Some points, one per row:
[-0.69 -0.16  0.59  0.57  0.5  -0.3   1.94 -0.01 -0.68  0.63 -0.87  0.18
  0.95  1.29  0.16  0.24]
[-0.5  -0.95  0.01 -0.63  1.32 -0.76 -1.26  2.27  1.64  1.27 -0.2   0.46
 -0.14  1.4  -1.24  0.26]
[-0.71 -0.74 -0.59  0.2  -0.4   0.11  1.05 -1.01  0.02 -0.21 -1.01 -0.18
  0.01  0.61 -0.49  0.04]
[ 0.73  1.81  1.55  0.01  0.28  0.87  2.58 -1.35  0.55 -1.32  0.38  0.8
  2.51  0.97  0.93 -0.78]
[ 0.83  2.75  1.05 -3.21  0.93  0.21  2.16 -1.48  1.95  0.78  1.91 -1.91
  2.9   1.75 -0.47 -2.27]
[-0.86  0.91  0.71  0.3   0.69 -0.04  1.15 -0.5   0.95  0.12 -1.16  0.54
  0.22  1.68 -0.39 -0.09]
[-0.28 -1.18 -2.23  1.19 -0.79 -0.73  0.57 -0.8  -1.99 -0.11 -1.85 -1.64
 -0.36  0.01  0.64 -1.31]
[ 0.03  0.   -0.41  0.49 -0.12  0.26  0.1  -0.4  -0.76 -0.51 -0.28  0.36
 -0.24 -0.4   0.81 -0.54]
[ 1.4   0.29 -1.17 -1.85 -0.23 -0.32 -1.07  1.71  0.51  0.84 -0.64 -0.68
 -1.6   0.58 -0.77 -1.86]
[-0.83 -0.75 -1.28  1.05  0.12 -0.61 -0.18 -0.67 -1.23  0.58  0.82 -1.08
 -0.3  -0.32  1.71  0.05]
[-0.45 -1.22 -0.69  1.46 -0.18  0.17 -1.04  0.57  0.57  0.6   0.34 -0.04
  0.14 -0.59  0.39  0.67]
[ 0.61 -0.35  0.13 -0.3  -1.3   1.31 -0.04 -0.94  0.46 -1.07  0.5   1.25
 -0.25 -0.91 -0.56  0.94]
[ 2.31  0.21 -0.27 -2.44 -0.91  0.98 -1.88  1.34  0.87  1.1   0.66 -0.27
 -1.36 -0.11 -1.69 -1.04]
[-0.71 -0.4  -1.32  0.39  0.18 -0.91 -1.52 -0.7   0.44  0.46  0.78 -0.53
 -0.51 -0.24  0.52 -0.32]
[ 0.75  1.29  0.37 -2.68  0.59  0.74 -0.3   0.68  1.36  1.49  0.43 -0.7
  0.12  0.53 -1.71 -1.51]
[-0.96  0.17  0.01  0.66  0.05 -0.45 -0.54 -0.92  1.09  1.1   2.01 -0.24
  0.58 -0.04  1.37  0.77]
[-0.94 -1.14 -0.3   0.95  1.26 -0.47 -0.15  0.9   0.27  0.13 -0.67  0.7
  0.89  0.4  -0.19  0.27]
[ 0.29  2.    1.61  2.   -0.19 -0.24  1.1  -1.55 -0.22 -1.95 -0.78  0.76
  1.54  1.04  0.58 -0.57]
[-1.68  0.44  0.97 -0.11  1.27 -0.26 -0.21  0.06  0.49  0.27 -1.15  0.1
 -0.13 -0.08 -1.07  0.21]
[ 0.18 -0.18 -0.3   0.33 -0.05 -0.18  0.05  0.8  -0.65  0.68 -0.46 -0.18
 -0.49  0.28  0.06 -0.16]
[-0.8   0.46  0.24  0.61  0.63 -0.46  0.17 -0.89  0.31  0.03  0.29  0.59
  0.61  0.62  0.71 -0.1 ]
[ 0.67  1.22  0.77 -0.52 -0.36  1.4  -1.17 -0.22  0.92  0.38  0.24 -0.12
 -1.19 -0.09 -0.64 -0.32]
[ 0.63 -0.69 -0.22  0.83 -0.61  0.08  0.63 -0.15 -2.03 -0.09 -0.26 -0.33
  0.31 -0.46  0.73  0.15]
[-0.49  1.53  2.3   0.46  0.99 -0.47 -0.85  0.    1.04 -1.25 -1.2   1.21
  0.47  0.53 -1.26  0.41]
[ 1.01 -0.32  0.95 -0.2  -1.64  1.51 -0.21 -1.2   0.27 -1.38  0.88  1.61
  0.12 -1.11 -0.97  1.49]
[ 1.35  1.23 -0.43  0.01 -0.2   1.    2.26 -0.52  0.59 -3.23  0.74  1.86
  2.47 -1.41  1.72 -0.94]
[-0.17 -0.29 -1.03 -1.1   0.82 -0.35 -0.75  1.72  1.16 -0.52 -0.86  0.65
 -0.78 -0.71 -1.   -0.41]
[-0.77  0.87  0.34  2.29 -0.34  0.72 -1.25 -1.35  0.73  0.07 -0.12  0.3
 -0.68 -0.18  0.57  0.49]
[ 0.38 -1.36  0.39 -0.8   0.8  -2.04  1.63  2.74 -1.2   2.56 -1.24 -1.91
  1.02  2.72 -1.04  0.43]
[ 0.57 -0.22 -0.12 -0.29 -0.82  0.72 -0.3  -0.39 -0.03 -0.57  0.41  0.78
 -0.63 -0.66 -0.12  0.18]
[ 0.14  0.56  0.96 -0.51  0.44 -0.28  0.54  0.77  0.7   0.21 -0.18  0.55
  0.26  1.46 -0.42 -0.24]
[ 0.36  1.45 -0.4  -2.88  0.17 -0.06  0.15 -0.94  1.35  2.    0.47 -2.32
 -0.05  1.02 -0.97 -2.08]
[ 0.49  0.39 -1.6  -0.54 -0.52 -0.13 -1.    0.55  0.43  0.69 -1.34 -1.14
 -1.84  0.07 -0.38 -1.56]
[ 0.1  -0.11 -0.96 -0.4   0.19 -0.49 -0.78  0.03  0.36 -0.05 -0.36  0.17
 -0.64  0.13 -0.13 -0.83]
[ 0.44  0.95 -0.79 -1.51  0.04  0.39 -0.8   0.74  0.29  0.08  0.19 -0.35
 -1.03 -1.56 -0.35 -1.12]
[-1.14 -0.97  0.71 -0.66  0.46  0.27  0.74 -0.23  1.78 -0.2  -0.73  1.05
  0.53  1.38 -1.99  1.32]
[-0.64 -0.39 -0.86  1.31 -0.52 -0.25 -0.21 -0.78  0.1   0.3   0.13 -0.57
  0.03  0.03  0.53 -0.08]
[-0.22  0.23 -0.07 -0.44  0.55 -0.15  0.4   0.6   0.62  0.43 -0.97  0.46
 -0.29  1.06 -0.44 -0.62]
[ 0.57  0.59 -0.67 -0.35 -0.07 -0.16 -0.96  0.08  0.    0.29  0.07  0.11
 -0.67 -0.01  0.32 -1.29]
[ 2.58 -2.1   1.22 -0.03 -3.33  1.68  0.34 -0.74 -2.51 -0.48  2.09  0.54
  1.17 -2.4  -1.45  3.42]
[ 0.56  0.17 -0.33  0.46 -0.13 -0.21 -0.08  0.11 -0.92 -0.57 -0.56  0.21
 -0.11  0.06  0.42 -0.87]
[-0.23  1.23  0.88  0.69  0.36 -0.96 -0.26 -1.85  0.41 -0.56  1.81  0.24
  1.46  0.31  1.54  0.02]
[ 0.64  1.47  0.15 -0.15 -1.95  0.54 -0.22 -3.49  1.45 -0.77  3.34  0.75
  1.13 -2.18  1.11  1.49]
[ 1.5   3.01  2.46 -0.16  0.28  1.11  1.5  -1.67  1.27 -1.13  0.82  0.06
  2.46  1.38  0.96 -1.29]
[-2.36  1.31  0.24  0.6   0.83  0.67  0.06 -0.84 -0.39  0.53  0.26 -0.64
 -2.1  -1.38  1.38  0.7 ]
[ 1.04  0.15 -1.19 -0.88 -0.78  0.72  0.32  0.17  0.41 -1.08  0.41  0.78
 -0.23 -1.21  0.28 -0.64]
[ 0.29 -0.15 -0.23  0.75 -0.46  0.33  0.2  -0.53 -1.07 -0.4  -0.23  0.31
 -0.14 -0.4   0.8  -0.19]
[ 0.39 -2.28  0.05 -0.27 -1.13  0.13  0.75 -0.35 -0.8  -0.23 -0.48 -0.14
  0.86  0.03 -1.92  1.64]
[ 0.07  0.33 -0.4   1.53 -0.54  0.53 -1.46 -0.18  0.82  0.43  0.11  0.09
 -0.27 -0.75  0.43  0.01]
[ 0.35  0.36  1.34  1.51  0.38 -1.28  0.94 -0.83 -1.9   0.3   0.95 -0.79
  2.38  0.92  1.64  0.31]
[-0.01 -0.03 -0.79  0.34 -0.46  1.1   0.95 -0.57 -0.32 -1.06  0.59  0.8
 -0.38 -1.25  1.2   0.37]
[ 0.42  0.34 -0.4  -1.35  0.41 -0.53 -0.32  1.53  0.94  0.84 -1.08  0.06
 -0.88  1.11 -1.05 -1.02]
[ 0.98  2.9   2.43  0.04 -0.03  1.2   0.37 -1.51  0.81 -1.09  1.08  0.25
  1.38 -0.34  0.78 -0.21]
[-0.95  1.23 -0.16 -0.01  0.29 -0.14 -0.2  -1.27 -0.18  0.02 -0.05 -0.31
 -0.14 -1.21  0.56 -0.67]
[-0.4  -0.97 -0.64 -0.34  0.52 -0.92  0.53  1.25  0.2   1.07 -1.09 -0.67
  0.12  1.48 -0.8  -0.43]
[ 0.52  0.91  1.03  0.43 -0.04 -0.19  1.52 -0.68 -0.77 -0.38  0.14  0.23
  1.59  0.76  0.66 -0.4 ]
[-2.03 -0.23  1.13  0.5   2.01 -0.03 -0.51  0.88  1.13  0.25 -0.9   0.76
 -0.02  0.66 -0.8   0.87]
[ 3.   -3.72 -0.23  0.   -3.71  0.29  1.8  -0.09 -4.68  0.15  0.86 -1.84
  1.79 -2.02 -1.13  2.87]
[ 0.18 -0.8   0.1  -0.35 -1.26  1.22  0.12 -1.17  0.55 -1.06 -0.01  1.
 -0.28 -0.52 -1.2   0.98]
[ 1.45  0.56 -1.66 -1.85 -0.44  0.59  1.1   1.35  1.25 -0.37 -0.15  0.13
 -0.04 -0.64  0.47 -1.38]
[ 0.33 -0.59  0.38  0.78  0.4  -1.29  1.79  0.28 -2.11 -0.76 -1.31 -0.64
  1.56  1.35  0.4  -0.4 ]
[ 0.   -0.32  0.3   0.02 -0.58  0.36 -0.72 -0.29 -0.47 -0.46 -0.17  0.44
 -0.48 -1.4  -0.68  0.74]
[ 1.22 -0.42 -0.8  -1.97 -1.29 -0.35  2.91  0.3   0.08 -0.37 -1.34 -1.32
  0.19  1.29 -0.87 -0.49]
[ 0.96 -0.35  0.21 -0.13 -1.96  1.66 -0.37 -1.32 -0.17 -1.22  1.03  1.13
 -0.44 -1.58 -0.39  1.1 ]
[-0.75  0.35  0.26  0.4   0.57 -0.27  0.18 -0.27 -0.34  0.04 -0.98  0.06
 -0.21 -0.02  0.13 -0.24]
[ 0.22  0.72  0.58  0.67  0.03 -0.18 -0.03 -0.66 -0.48 -1.03  0.41  0.65
  0.34 -0.32  1.1  -0.5 ]
[ 0.54  2.15  0.63  1.14 -0.14 -0.42  1.04 -2.32  0.24 -1.53  0.77 -0.06
  2.17  0.2   2.03 -1.07]
[-0.1  -0.75  0.33 -0.74 -1.1   1.1   0.92 -1.29  0.89 -0.96 -0.24  0.91
  0.01  0.22 -1.74  1.3 ]
[-0.41  0.79  1.46  0.84  0.49 -0.71  2.68 -0.74 -0.77 -0.16 -1.2  -0.27
  1.61  2.18  0.42  0.14]
[-0.08  1.6   1.23  1.39  0.1   0.04  0.78 -1.36 -0.01 -1.52 -0.82  0.77
  0.73  1.02  0.72 -0.56]
[ 0.17  0.12  1.08 -0.06 -0.58  1.79 -0.04 -0.99  0.22 -0.84  0.68  1.03
 -0.23 -0.56 -0.49  1.08]
[-0.03  0.75  0.5   0.6   0.05  1.03 -0.36 -0.82  0.98  0.85 -0.09 -0.09
  0.28  0.57 -0.32 -0.44]
[-0.45  1.32 -0.63  0.06 -0.33  0.16  0.14 -1.4   0.33 -0.9   0.21  0.12
 -0.24 -1.82  0.98 -0.42]
[-0.95 -2.59 -2.34  1.3  -0.77 -0.48  0.09  0.45 -1.18  0.76 -0.11 -2.21
 -1.04 -0.27  1.06  0.29]
[ 1.07 -0.02 -2.71 -2.94  0.12 -1.4  -1.16  0.99  0.67  1.44 -0.94 -2.56
 -1.63  1.51 -0.86 -3.31]
[-1.36 -1.03 -0.9   0.68  0.   -0.11  0.38  0.2   0.28  0.75 -0.36 -0.79
 -0.81  0.84  0.05  0.4 ]
[-0.19 -1.96  0.63  0.76  0.76 -1.35  1.21  1.66 -1.83  1.76 -0.11 -0.88
  1.84  1.38 -0.06  1.15]
[-0.55  0.05 -1.19  1.05 -0.15  1.35  0.97 -0.37 -0.21 -1.41  0.25  0.99
 -0.48 -1.5   1.6   0.19]
[ 0.55 -0.55 -0.25  0.43 -0.73  0.42  0.18 -0.33 -1.26 -0.44  0.02  0.25
 -0.07 -0.62  0.43  0.1 ]
[ 0.33  1.14 -0.75 -2.62  0.94 -1.41 -2.    1.18  0.89  1.73 -0.67 -1.99
 -1.32  0.7  -1.57 -2.39]
[ 0.51 -1.41 -0.8   0.07  0.27 -2.1  -1.28  0.86 -1.77  2.04  2.34 -1.88
  0.65 -0.14  1.48  0.14]
[-0.12  0.41 -0.42  0.05 -0.04  0.53  1.14 -0.69  0.06 -0.68 -0.09  0.66
  0.22 -0.09  0.57 -0.55]
[ 1.39  0.96  1.26  0.4  -0.61  0.52 -0.04 -0.68 -0.16 -1.65  0.1   0.72
  0.83  0.2  -0.19 -0.55]
[-0.7  -1.19  0.48  0.84  0.16 -0.19 -1.41  1.    0.94  1.3   1.35  0.29
  0.24  0.35 -0.32  1.3 ]
[-0.58 -0.55 -1.34  1.17 -0.03  0.84 -0.1   0.89  0.68 -0.47  0.07  0.75
 -0.56 -1.29  0.7   0.47]
[ 0.28  0.09 -0.17  0.23 -0.79  0.94  0.   -0.95 -0.19 -0.85  0.14  0.8
 -0.56 -0.77  0.37  0.02]
12 more points follow, each with its number after it:
[-0.2   0.18  0.79  0.74  0.29 -0.49  1.18 -0.34 -0.91  0.14  0.08  0.26
  1.14  0.83  0.68  0.07] 0
[-3.42  0.14  0.48  0.69  2.3  -1.53 -1.08  1.59 -0.7   1.64 -0.58 -1.27
 -1.75 -1.18  0.37  1.8 ] 1
[ 1.88 -1.82  0.42  0.92 -2.45  0.68  0.44 -0.13 -2.79 -0.22  0.8  -0.32
  0.85 -1.63 -0.64  2.16] 2
[ 0.68 -1.93 -1.94 -0.43 -0.85 -1.45  0.12  0.65 -1.49  1.28  0.77 -2.39
  0.19 -0.22  0.89 -0.34] 3
[-0.78 -1.5   0.9   0.32  1.19 -0.82  1.2   1.46 -0.55  1.19 -0.36  0.07
  1.56  1.61 -0.48  1.14] 4
[-0.69 -1.76 -1.38  0.07  0.46 -1.38  0.61  0.18 -0.93  0.8  -0.11 -1.53
  0.59  0.7   0.84 -0.24] 5
[ 0.65  2.24  0.14  0.63  0.03 -0.15 -0.7  -1.37  0.95 -0.3   0.03 -0.2
  0.35  0.32  0.98 -1.4 ] 6
[ 1.25  0.3   0.37 -0.06 -1.75  0.91  0.26 -1.51 -0.2  -1.07  1.41  0.76
  0.75 -1.51  0.23  0.93] 7
[ 1.    1.01  0.5  -0.39 -1.16  1.07  2.11 -0.77  0.85 -1.28  0.16  0.86
  0.82 -0.38  0.62  0.19] 8
[-0.89  0.53 -0.25  0.38  0.85 -1.08 -0.71 -0.91  1.01  0.62  2.8  -0.22
  0.83 -0.26  2.48  0.29] 9
[-0.38 -2.35 -1.73 -0.11  0.17 -1.37 -0.09  1.74 -1.71  1.64  1.07 -2.4
 -0.91  0.24  1.32  0.45] 10
[-1.44  0.36  1.18  0.5   1.1   0.49  0.1   1.15  0.63  0.69 -0.17 -0.11
 -0.96  0.88 -0.23  0.98] 11
Which of these numbered points is nearest to each point below, looking only along the 3 directions in which the first points spread most? Its number follows each.
[-0.63  0.01  1.37  1.64  0.07 -0.05  0.81 -0.39 -0.43  0.97  0.43 -0.2
  0.84  0.94  0.63  1.41] > 0
[ 0.94 -0.63 -1.58 -0.97 -0.22 -1.1  -0.03  1.16 -1.03  0.67 -1.   -1.26
 -0.82  0.45 -0.15 -1.54] > 1
[-1.08 -1.3   0.94  0.95  1.08 -1.19  0.5   0.79 -0.32  1.62  0.57 -0.12
  1.81  1.27 -0.05  1.37] > 4
[ 0.7  -1.05 -0.87  0.07  0.04 -1.01  0.87  1.18 -2.06  0.69 -1.05 -1.02
  0.25  0.48  0.37 -0.79] > 5
[ 0.06  0.08  0.08 -0.06  0.93 -0.44 -0.34  0.93  0.51 -0.42 -1.08  0.87
  0.03  0.84 -0.34 -0.84] > 11
[ 1.4   1.68  0.58 -2.45  0.34  1.06  2.38 -0.14  1.49  0.03  0.3  -0.67
  1.8   1.85 -0.22 -1.98] > 6
[-0.71 -1.54  0.93 -0.22  1.75 -2.14  1.45  1.91 -0.4   1.56 -0.37 -0.8
  2.13  2.75 -0.62  0.66] > 4
[ 0.8   3.24  3.02 -0.16  1.07  1.2  -0.2  -1.54  1.15  0.19  0.84 -0.3
  1.3   1.77 -0.01 -1.24] > 6
[-0.46 -1.36 -0.58  0.74  0.09 -0.15 -1.03  1.11 -0.47  1.26  1.81 -0.6
 -0.79 -0.61  1.34  1.1 ] > 3
[ 1.63 -2.23 -1.73 -3.56  0.78 -2.85  0.01  4.3  -1.01  3.07 -1.23 -4.
 -0.38  2.73 -1.94 -1.9 ] > 10
[ 1.4   1.5   0.9  -0.96  0.2   0.96  1.42  0.03  0.92 -0.55  0.38  0.42
  1.63  0.72  0.28 -1.38] > 6
[ 0.79 -3.27 -1.46  1.1  -0.57 -1.77  1.51  1.16 -4.27  0.9  -1.6  -2.48
  1.5   0.15 -0.07  0.15] > 10
[ 0.19 -0.39  0.34  0.52 -0.21 -0.17  1.61  0.02 -1.65  0.47 -0.47 -0.09
  0.75  0.5   0.39  0.21] > 0
[ 0.2   0.11 -0.01 -0.27 -0.06 -0.21  0.55  0.52 -0.24  0.61 -0.36 -0.18
 -0.27  0.69  0.12 -0.27] > 11
[ 1.02  1.4  -0.16  0.66 -0.45  0.09  1.37 -0.63  1.2  -1.71  1.64  1.
  2.69 -1.26  2.33 -0.22] > 8
[-0.56 -1.15 -1.02 -1.12  0.47 -1.67  2.82  1.42  0.35  1.76 -1.49 -2.27
  1.05  2.65 -0.57 -0.4 ] > 4
[-0.27 -0.88  0.46  0.93  0.34 -0.58  1.2   0.41 -1.44  0.93 -0.15 -0.26
  1.07  0.76  0.43  0.6 ] > 4
[ 0.29 -0.48  0.63  0.13 -2.03  2.69 -0.1  -1.25  0.33 -1.2   1.47  1.4
 -1.62 -1.91 -0.47  2.77] > 7
[ 0.43 -0.07  1.1   1.36  0.13 -0.8  -0.38 -0.43 -1.36 -0.51  1.32  0.16
  1.35 -0.13  1.06  0.83] > 0
[ 0.8  -0.73  0.56  0.62 -0.73 -0.14  1.59 -0.16 -2.27  0.17 -0.05 -0.18
  1.19  0.04  0.15  0.75] > 0
[ 1.96 -0.75 -0.16 -0.91 -3.23  2.17  0.57 -2.18  0.07 -1.76  2.23  1.01
  0.54 -2.82 -0.7   2.11] > 7
[ 0.46 -1.98 -0.14  1.06 -0.12 -1.46  2.44  0.93 -3.93  1.29 -0.91 -1.84
  1.82  0.88  0.83  0.31] > 4
[ 0.26 -2.19 -2.43  1.42 -0.81 -1.48  0.88 -0.01 -3.29  0.6  -1.86 -2.64
  0.18  0.01  0.51 -1.13] > 10
[-1.53 -0.39 -0.2   0.77  0.94  0.38  0.61  0.46  0.49 -0.14 -1.3   0.59
 -0.87  0.73  0.15  0.29] > 11
[ 0.95 -1.52 -1.42 -0.11 -0.3  -1.46  1.55  1.26 -2.99  0.94 -1.38 -2.05
  0.26  0.74  0.53 -1.03] > 5
[ 0.22 -0.97 -0.62  1.09 -0.27 -0.59  0.92  0.14 -2.3   0.35 -0.81 -0.72
  0.53  0.01  0.73 -0.35] > 5
[ 1.03  0.72  1.44  0.69  0.13 -0.65  0.66 -0.06 -0.89 -1.73 -0.6   0.75
  1.48  1.    0.03 -0.53] > 0
[ 2.54 -2.5   0.8   0.52 -2.58  0.43  0.87  0.08 -4.01  0.    1.2  -0.56
  1.71 -1.77 -0.74  2.48] > 2
[-0.1   0.6  -0.49  0.58 -0.03  0.71  0.33 -1.17  0.24 -0.01  0.12  0.08
  0.48 -0.39  1.17 -0.91] > 9
[-0.61 -2.35  0.32  1.11  0.43 -1.65 -0.21  0.77 -1.61  2.31  2.34 -1.83
  1.6   0.56  1.26  1.77] > 5
[ 0.32  1.8   1.32  1.21 -0.16  0.37 -0.33 -1.39 -0.19 -1.76 -0.22  0.96
  0.05 -0.36  0.68 -0.27] > 8
[-0.73  0.23  0.17  1.38  0.38 -0.43  0.51 -0.61  0.13 -0.49 -1.28  0.42
  0.65  1.02 -0.21 -0.45] > 0
[ 0.26  0.34  0.31  1.06 -0.11  1.73  0.84 -0.92  0.94 -0.45  1.33  0.4
  2.09 -0.76  1.21 -0.01] > 8
[-0.43 -0.71  0.57  0.22  0.95 -1.15  0.17 -0.02  0.05 -0.27  0.21  0.22
  1.55  1.11 -0.18  0.35] > 0
[ 1.51 -2.1   0.01  0.32 -1.63  0.13  0.68  0.1  -2.82 -0.11  0.3  -0.53
  0.92 -0.92 -0.42  1.34] > 2
[ 0.68 -0.72 -1.97 -1.   -0.44 -0.97  0.69  0.76 -1.48  0.29 -1.41 -1.73
 -1.12  0.62  0.2  -1.85] > 1
[ 0.89  1.2   2.33  1.07 -0.24  0.77 -0.6  -1.08 -0.29 -2.06  0.52  1.55
  1.21 -0.59 -0.18  0.41] > 8
[-0.65  1.2   2.06  0.45  1.23 -0.69  1.38 -0.39  0.54 -1.2  -1.2   1.25
  1.58  1.99 -0.68 -0.1 ] > 0
Now 12 new points, numbered from 0 again:
[ 0.48 -1.75 -2.74 -2.15  0.44 -2.25 -1.68  2.86  0.34  1.7  -0.85 -2.41
 -1.58  1.16 -1.14 -1.83] 0
[-1.14 -1.97 -1.96  0.12  0.23 -1.18  1.46  0.34 -2.28  1.05  0.61 -2.66
 -0.94  0.42  2.45  0.15] 1
[-0.25  0.11  0.04 -0.38  0.58 -0.17 -0.37  1.01  1.16  1.09 -0.9   0.33
 -0.15  1.25 -1.19 -0.43] 2
[-0.09 -0.85  0.04  0.54 -0.92  1.48 -0.86 -0.49  0.45 -0.86  0.17  1.34
 -0.83 -1.08 -0.99  1.5 ] 3
[-1.09 -0.29 -0.64  0.38  0.37  0.22  0.18  0.12  0.39  0.69  2.04 -0.27
 -0.86 -0.51  2.44  0.99] 4
[-0.34  0.68  0.11  0.19  0.04  0.39  0.59 -0.53  0.36 -0.01 -0.28  0.3
 -0.52  0.64  0.45 -0.21] 5
[-0.21 -0.64 -0.88 -1.37  0.9  -1.38  1.1   1.69  0.27  1.07 -2.18 -0.94
 -0.25  2.29 -1.15 -1.24] 6
[-0.8  -0.68  0.01  0.38  0.89 -0.07 -0.13  0.5   0.64  0.07 -0.28  0.67
  0.13  0.67  0.14  0.15] 7
[ 1.61  0.75  1.78  0.47 -1.63  1.32 -0.09 -1.3   0.08 -2.42  1.03  1.9
  0.99 -0.98 -0.42  1.08] 8
[-1.22  0.52 -0.39  0.93  0.58 -0.11 -0.28 -0.99 -0.23  0.17  1.35  0.02
 -0.85 -0.38  2.15  0.31] 9
[-0.49 -0.89 -1.09  0.98 -0.85  0.97 -0.23 -0.04  0.53  0.52  0.28 -0.44
 -0.58 -0.68  0.2   0.57] 10
[ 0.84 -0.25 -0.61 -0.68 -1.89  2.74  1.58 -0.92  1.01 -2.43  1.46  1.88
  0.   -2.62  0.32  1.78] 11
Which of these numbered points is nearest to each point below, looking only along the 3 directions in which the first points spread most? Its number follows each.
[-1.24 -0.83 -0.4   0.47  1.42 -1.48 -0.98 -0.04  0.2   0.69  1.55 -0.32
  0.5   0.44  1.35  0.27] > 7
[ 0.18  0.75 -0.51 -1.8   0.05 -0.39  0.69  0.09  1.01  1.21 -0.54 -0.79
 -0.37  1.57 -0.89 -1.31] > 2
[ 1.14  1.3   0.3  -2.    0.36 -0.36 -2.25  1.59  0.55  1.21 -0.33 -0.84
 -1.25 -0.18 -1.52 -1.66] > 2
[ 0.38 -0.51  1.47 -0.7   0.33 -0.56  0.24  1.31 -0.09  0.81 -0.58  0.23
  1.1   0.84 -2.09  1.15] > 7
[ 0.96 -1.01  1.03 -0.91 -2.23  2.44 -0.33 -1.59  1.44 -1.89  1.51  2.36
  0.26 -1.67 -2.32  2.87] > 11
[-0.06 -0.48  1.15  0.2   0.27  0.55 -0.44  0.07  1.11 -1.19 -0.32  1.86
  0.6   0.32 -1.43  1.06] > 9
[-0.33 -1.09 -0.26  1.08 -1.63  1.59 -0.9  -0.16  0.82  0.17  1.74  0.32
 -0.91 -1.88  0.28  2.38] > 3
[ 1.71 -0.42  0.41 -1.79 -1.99  1.32  0.09 -0.08  1.55 -1.44  0.27  1.03
 -0.07 -0.65 -2.15  1.14] > 3
[-0.87 -0.18 -0.6   0.07 -0.18 -0.59  0.96 -0.64 -0.89  0.22 -0.87 -1.08
 -0.52  0.16  0.24 -0.48] > 7
[-1.06  1.15  0.66 -1.41  1.31 -0.76 -2.22  1.09  0.91  1.1  -1.43 -0.76
 -1.28 -0.76 -2.   -0.61] > 2
[ 1.41  2.04  1.76 -0.27  0.42 -0.77 -0.86  0.2  -0.59 -1.11 -0.39 -0.05
  0.82  0.47 -0.36 -1.65] > 5
[ 1.03 -0.68 -0.8  -0.51  0.43 -2.41  1.39  1.79 -1.74  0.48 -2.7  -2.29
  0.62  2.53 -0.73 -1.57] > 6
[ 0.2  -0.94  1.03 -0.32 -1.17  0.92 -0.83 -0.06 -0.57 -0.49  0.46  0.62
 -0.6  -2.18 -1.68  2.43] > 3
[-1.15 -0.27 -0.26  0.64  0.44  1.03  0.04  0.4   0.44 -0.91 -0.35  1.09
 -1.04 -1.04  0.12  1.07] > 4
[-0.22 -1.81 -1.93  0.72 -0.73 -1.33  1.22  0.09 -2.13  0.95 -1.41 -2.44
  0.05  0.79  0.07 -0.71] > 1
[ 0.59 -1.98 -1.27  1.83 -0.7  -1.19  0.77  0.39 -3.69  0.76 -1.18 -1.8
  0.92 -0.38  0.66 -0.16] > 1
[ 0.86  0.65  1.07  1.05 -0.19  0.04  0.52 -0.52 -1.3  -1.27  0.01  0.87
  1.05  0.08  0.79 -0.24] > 9
[ 0.04 -2.17  0.08 -0.26  0.44 -1.77 -0.45  2.3  -0.84  2.86  1.5  -1.53
  1.06  1.16 -0.21  1.19] > 1
[-1.98  0.97  0.57 -0.18  1.62 -0.02 -0.32 -0.9   0.57  0.05 -0.38 -0.16
  0.38 -1.03 -0.49 -0.18] > 5
[ 0.57  0.22  0.02 -0.07  0.13 -0.12  0.11  0.41 -0.72  0.86 -0.38 -0.45
 -0.09  0.6   0.1  -0.64] > 7
[-0.26  0.78  0.22  0.    0.21  0.85  0.14 -0.93  0.05  0.08 -0.17  0.
 -0.2   0.2   0.25 -0.75] > 5
[ 1.82 -0.01 -0.04 -1.42 -2.43  1.71 -0.13 -0.76  0.91 -0.85  1.29  0.9
 -0.68 -1.63 -0.98  1.03] > 3
[-2.34 -1.22 -0.04 -0.3   2.5  -2.37 -0.96  1.35  0.66  1.26 -0.97 -0.88
  0.49  0.92 -0.88  0.29] > 6
[ 0.01  0.37 -1.2   0.08 -0.14  0.41  1.11 -0.81  0.1  -1.05  0.09  0.52
  0.17 -0.84  1.47 -0.85] > 9
[ 0.98 -0.03  0.13 -0.94 -2.23  1.77 -0.12 -1.95  1.85 -1.14  2.14  1.43
  0.45 -2.19 -0.72  2.2 ] > 11
[-0.76 -0.75 -0.16  0.37 -0.11 -0.14  0.22 -0.32  0.64  0.23 -0.48  0.06
  0.08  0.9  -0.81  0.29] > 7
[ 0.96  0.59  0.55  0.33 -0.86  0.57 -0.15 -0.75 -0.38 -1.41  0.39  1.14
  0.14 -0.59  0.25 -0.08] > 9
[ 0.97  1.41  1.02 -0.47  0.42  1.    0.92 -0.83  0.55 -0.54  0.71  0.4
  1.68  0.79  0.45 -1.24] > 5
[ 2.37  1.43  2.84  0.92 -1.74  1.11  0.42 -1.39 -0.64 -2.98  1.38  2.09
  2.1  -0.83  0.05  0.9 ] > 8
[-0.38 -0.01 -0.74 -0.99  0.69 -0.49  0.78  0.86  0.92  0.25 -1.46  0.13
 -0.3   1.43 -0.74 -0.93] > 2
[ 1.45  1.21  3.02 -0.19 -0.77  2.03  0.77 -1.65  0.66 -1.73  1.39  1.43
  1.94  0.4  -0.89  0.89] > 8
[ 0.75 -0.2   0.41 -0.14 -1.68  1.5   0.28 -1.39 -0.18 -0.98  0.9   1.02
 -0.21 -1.12 -0.51  1.13] > 3
[ 1.44  0.3   0.08 -0.89 -1.48  0.64 -1.29 -0.48  0.41 -0.48  1.15  0.79
 -0.81 -1.02 -0.86  0.34] > 3
[ 1.55 -1.32  0.44  0.34 -2.    1.04  0.18 -0.51 -1.9  -0.48  1.07  0.49
  0.44 -1.63 -0.39  1.63] > 3
[ 0.52  0.4  -1.06 -0.24 -1.37  1.16 -0.18 -2.21  0.6  -1.57  2.54  1.18
  0.24 -2.59  0.73  0.83] > 11
[ 0.26  0.55 -1.6  -1.22  0.03 -1.59 -1.24  0.14  0.22  0.65 -0.34 -1.44
 -1.4   0.26  0.   -1.94] > 2
[-0.93  0.7   0.59  2.07  0.15  1.07  0.7   0.01 -0.67 -0.9  -0.36  0.84
 -1.26 -0.13  1.51  0.77] > 9
[ 0.77 -0.35 -0.03  0.5  -0.96  0.46  0.01 -0.57 -1.23 -0.33  0.3   0.25
 -0.01 -0.82  0.3   0.39] > 4
